128 stands for zero in the data rows.
Here are some points, one per row:
[117 132 129 150 147 121 141 139 178 130 231  58 152 184 163 133 159 142
 104  91 128 140 123 162 127 124 124 102 165 116 111 129 105 181 145 130
 100 106 111  94 136 163 229 105 145 136  90 183 141 172 144 155 143 164
 136  92 103 156]
[126 115 181 157 126 146 116 163 114 127 129 200 101 119 124 109 149 193
 109 141 122 128 135 113 124  60 200 137 195 184 110 101 110  73 146 140
 143 126 114 139 122 143 162  89 135 168 125 145 116 125  47 125 116 121
 160 136 103 160]
[109 123 105 134  87 179 103  57 101 131 130  73 124 123  68 146 138 190
 151 127 125  94 103 139 130 104 132 116 122 147 173 110  97 170  91  90
 154 108 104 103 187 121  86 145  80 106  26 125 140  96 114 105 108 139
 121 121 123  57]
[232 127 112  47 134 147 106 148 139  99 115 177 176 115  94 166 144  93
 133 156  81 103 151 131 162 129 106 118 117 101 138 138  24 133 183 130
 130 155 120 134  85 204 121 137  84 125 169 151  92 195 104 101 136 134
 119 113 109  83]
[151 135 172 108  86 113 141 112 200 129 186 159 122 111 116 130 126 136
 138 129 161 125 124  93 130 111 133 123 104  72 152  94 137  88 157 136
 150  88 144  20   8  74  91 116 138  86  86 114 165 145 142 100 109 109
 144 147 127  92]
[146 161 115  97 166  95 156  98  90 126  85 113 114 180 191 177 178 148
 114 132 211 179 182 121  94 112 118 140 139 171 162  98 146 134 144 154
  90 113 135 118 146 150 129 120 165  61 146 153 110 112 134  99 128 127
 112 142 113 101]
[147 127  96  87 104 103 210 122 103 151 243 207  61 122 121 115 123 143
 157 122 123 143 158 125  94 150 127 122  86  84  81 116 165 157 114 135
 192 143 142 191 174 107 162 122 100 174 121 145 127 123 117 126 104 130
  96  62 142  97]
[172 130 124 136  55 153 174 152 123 157 127 178 114  88  98 145 180 118
  99 133 113 120 137 154 152 148 110  93 152 199 121 127 124  97 110 169
 133 110 162 171 175  91 150  75 148 112 114  68 150 126 154 187 164 166
 181 121 121 113]
[169 178 122  98 104 121  60 171 148 119 137  88  83 150 178  93 124 128
 142 119 165 162 133 177 114 101 125 148 178 133 178 187 177 156 116 112
 113 112 161 100 136 154 140 124 119 156 171  99 158  85  97 102 206 115
 127 122 167 112]
[114 122 115 200 133  64 159 116 105 143 103  42 118 126 131  87 146 127
 129 180 138 113 123 146 140 108 117 127 114  49 131 111  99 100  88 138
 114 119 127 164  71 162 158  94  83 146 133 101  49 181 149 138 134 131
 150 190 152  93]
[121  70 125 165 191  89  84 110 159 123  65 108 161  62 131 137 131 136
  97 128 123 125 142 125 121 115 138 107 123  63 120 153 122  96 165 134
 116 109 151 189 218  41  85  68 127 140 126 157 195 150 100 107 134 146
 114  46 167 114]
[159 130 175 108 182  82 154 130 128 125 135 115 139  53 160 114 131 138
 129 141 138 195  97 104 171 125 135 140 120 155 133 107 155 191 116  51
 129 148 107 119 137 221  86 115 116 137 141  95 193  78 154 171 106 157
 116 144 138 165]
[ 59 149  99 151 100  70 134 134  86 121 169 181  81 111  84 138 155 131
 145 137 122 100  90  96 145  96 104 139 116 102 148 190  69 173 133 108
  40 196 102 149 112  93 148 128 197 127 123 149 116 130 134 141 154 108
 124 109 113 133]
[209 108 125 195 147 133 154 144  74 112  84  97 119  81 116 115 146 139
 125 152  80 138 143 128  91 158 126 114 137 148 147 122 167 138  78  89
 130 151 141  74  81  58 161 199 150 141 125 144 115 179 117 114 124 109
 131 118  90 148]
[ 40  71 111 107 128 149 179 197 166 105 158  79 110 132 127 162 123 129
 108  85 158 166 139 158 109 166 126 118 143 177 182 116  73 147 103 133
 143 162 103 140 109 129 129 140  98 109 212  92 162 134 103  87 103  80
 107 173 194 137]
[115 198 148 179  90 160 143  84  99  97  97 141 107 165 102  88  94  17
 134  93 172 167 131 135 159 114 114 120 138 112 115  87 121 120 127 139
 158 115 106 160 143 157  87 129 117 102 138 128 164 152 101 104 146 126
 103 113 100 198]
[ 96 131 127 158 143 161 133 135 129 164  81 165 135 147  48 142 113 150
  73 135 146 109 107 109 112 129  99 140 150 133  57 157 157 146  85  98
 170  80 130  83  86 159 138 128 115 114 175 170 132 137 146 150 163 143
  83 125 166 106]
[ 91  93 142 153 146 174 125  88 181 125 129 161 130 164 148  94 139 136
 132 200  54 127  83  92 139 155 139 134  71 135 231 104 133 149 104 172
 141  93 151 127 180 149 115 129 114 111 124 140 100 131 138 141 150  67
 137  71 127 135]
[213  99 133 136 120 130  87 176 112 142 116 174 112 141 108 114  73 139
 120 159 175  85 126 142 144 149 147 105 155  66 146  93 128 180 124 137
 103 121  89 159 167  91 119 133 187 145 104 133  96 131 199 115 105 125
 130 181 132 159]
[141 198 142 115 147  92 105  86 130 128 160 113 208 136 132 118 151 159
 149 112 109 150 130 164 125 164 124 106 106 132  85 137  67 118 105 122
 118  70 145 127 139  99 104 160 133 139 198 162 121  29 117  92 132 124
 165 190 128 181]
[120 135 141 155 155 146 159 106 162 143 109 117  96 143  85 108 141  74
 128 111 174 119 162 134 127 150  94 161 110 118 147 192 153  89 240 106
 172 164  92 123 158 139 127 190 127 134 107 120 112  98 123 135 124 132
 173 156 147 175]
[119 132 144 136 123 120 115 185 148 111 139 111 184 116  96  93 132  99
 162 145 119  83 132 105 170 102  89  98 103 251  96 117 234  88 112 143
 102 144 122 157 112 119 128 111 173 154 120 142  72 121 137  77  99 139
 100 112 129 104]
[123   7  72 149  94 174 119 154 139  89 152 121 149 138 172 129 149  73
 143 100 144 137 141 133 110 108 140 157 136  70  70 101 126  89  93 152
 111 192 157 105 137 180 100 173 163 123 161 130 155  32 125 121 140 159
 125 159  99 146]
[139 179 133  82 168  67 115 198  62  98 111 101  98 158 168 145 110 117
 120 148  80 116  79 109 101 120 138 112 107 121  75 165 112  75 108 189
 206 147 103 100 168 133 102 148  92  76  47 124 142 131 153 176 115 102
 121 119 146 131]
[125 111 162 168 145 140  39  65 128 145 125 151 100 146 126 229 118  99
 171  61 101 173  98 155 106 143 168 123 106 147 110 124 193 128 135 153
  92 133  93 200  86 126 144 165  82 118 139 127 145 160 137 178 118 118
 156 130 156  93]
[133 119 118 122  71 156 122  66 162 100 110  92  85 170 154 118  99 177
 100 154  92 104 141 121 125 155 155 125 106 162  45 121 122 116 201  76
  61 130 155 138  76 108  96 117 100  96 113  86 107 128 140 148 103 107
  82  81 151 135]
[ 17 132 126  12 151 169 162 146 121 134  95 158 155 120 113 134 131 115
 117 137  90 116 134 157 154 111 140 104 137  61 113 144 201 140 135 100
 101  88 148  88 122 119  96 137 120 143 104 120  87 162 124 122 124 140
 163 153  89 137]
[ 61 162 138  86 141 167  92 132 124 132  79 121 179  74 148 103 108 168
 172 135 149 116 133 133  90 180 103 152 179 103 147 106 117  79 155 127
 179 163 135 183  98 130 199 110 170 150 129 117 137 120 174 150 127 130
 115  81  78 116]
[141 154 126 127  94  87 164  83 130 156 135 121 219 157 174 127  76 127
 108  79  95 125 126  88 123 103 127 160 174 141 194 171 124 121 128 150
  93 158 166 119 153 123 130 146 104 163 170 111 155 138 130 133  92 158
  96 202 129 131]
[136 113  83 123 162 130  89 141 100 176 104 119 106 107 164 131  51  99
 134  97 153  81 136  91 150 151 137 200  52 187 121 122  85 166  98 128
 158  95 123  65 121  98 119  90 157 149 102 108  86 139  86 141 135 137
 153 128  99 131]
There is one direction along which these points spread out most. How many in every 100 of the points above lie lower along it than each point below? Answers are rounded to whole numbers. More than half of the points above lie lower than the first one.
[169 178 122  98 104 121  60 171 148 119 137  88  83 150 178  93 124 128
 142 119 165 162 133 177 114 101 125 148 178 133 178 187 177 156 116 112
 113 112 161 100 136 154 140 124 119 156 171  99 158  85  97 102 206 115
 127 122 167 112] 90
[159 130 175 108 182  82 154 130 128 125 135 115 139  53 160 114 131 138
 129 141 138 195  97 104 171 125 135 140 120 155 133 107 155 191 116  51
 129 148 107 119 137 221  86 115 116 137 141  95 193  78 154 171 106 157
 116 144 138 165] 80
[133 119 118 122  71 156 122  66 162 100 110  92  85 170 154 118  99 177
 100 154  92 104 141 121 125 155 155 125 106 162  45 121 122 116 201  76
  61 130 155 138  76 108  96 117 100  96 113  86 107 128 140 148 103 107
  82  81 151 135] 20
[141 198 142 115 147  92 105  86 130 128 160 113 208 136 132 118 151 159
 149 112 109 150 130 164 125 164 124 106 106 132  85 137  67 118 105 122
 118  70 145 127 139  99 104 160 133 139 198 162 121  29 117  92 132 124
 165 190 128 181] 87
[146 161 115  97 166  95 156  98  90 126  85 113 114 180 191 177 178 148
 114 132 211 179 182 121  94 112 118 140 139 171 162  98 146 134 144 154
  90 113 135 118 146 150 129 120 165  61 146 153 110 112 134  99 128 127
 112 142 113 101] 77
[232 127 112  47 134 147 106 148 139  99 115 177 176 115  94 166 144  93
 133 156  81 103 151 131 162 129 106 118 117 101 138 138  24 133 183 130
 130 155 120 134  85 204 121 137  84 125 169 151  92 195 104 101 136 134
 119 113 109  83] 50
[123   7  72 149  94 174 119 154 139  89 152 121 149 138 172 129 149  73
 143 100 144 137 141 133 110 108 140 157 136  70  70 101 126  89  93 152
 111 192 157 105 137 180 100 173 163 123 161 130 155  32 125 121 140 159
 125 159  99 146] 93
[126 115 181 157 126 146 116 163 114 127 129 200 101 119 124 109 149 193
 109 141 122 128 135 113 124  60 200 137 195 184 110 101 110  73 146 140
 143 126 114 139 122 143 162  89 135 168 125 145 116 125  47 125 116 121
 160 136 103 160] 47
[125 111 162 168 145 140  39  65 128 145 125 151 100 146 126 229 118  99
 171  61 101 173  98 155 106 143 168 123 106 147 110 124 193 128 135 153
  92 133  93 200  86 126 144 165  82 118 139 127 145 160 137 178 118 118
 156 130 156  93] 63
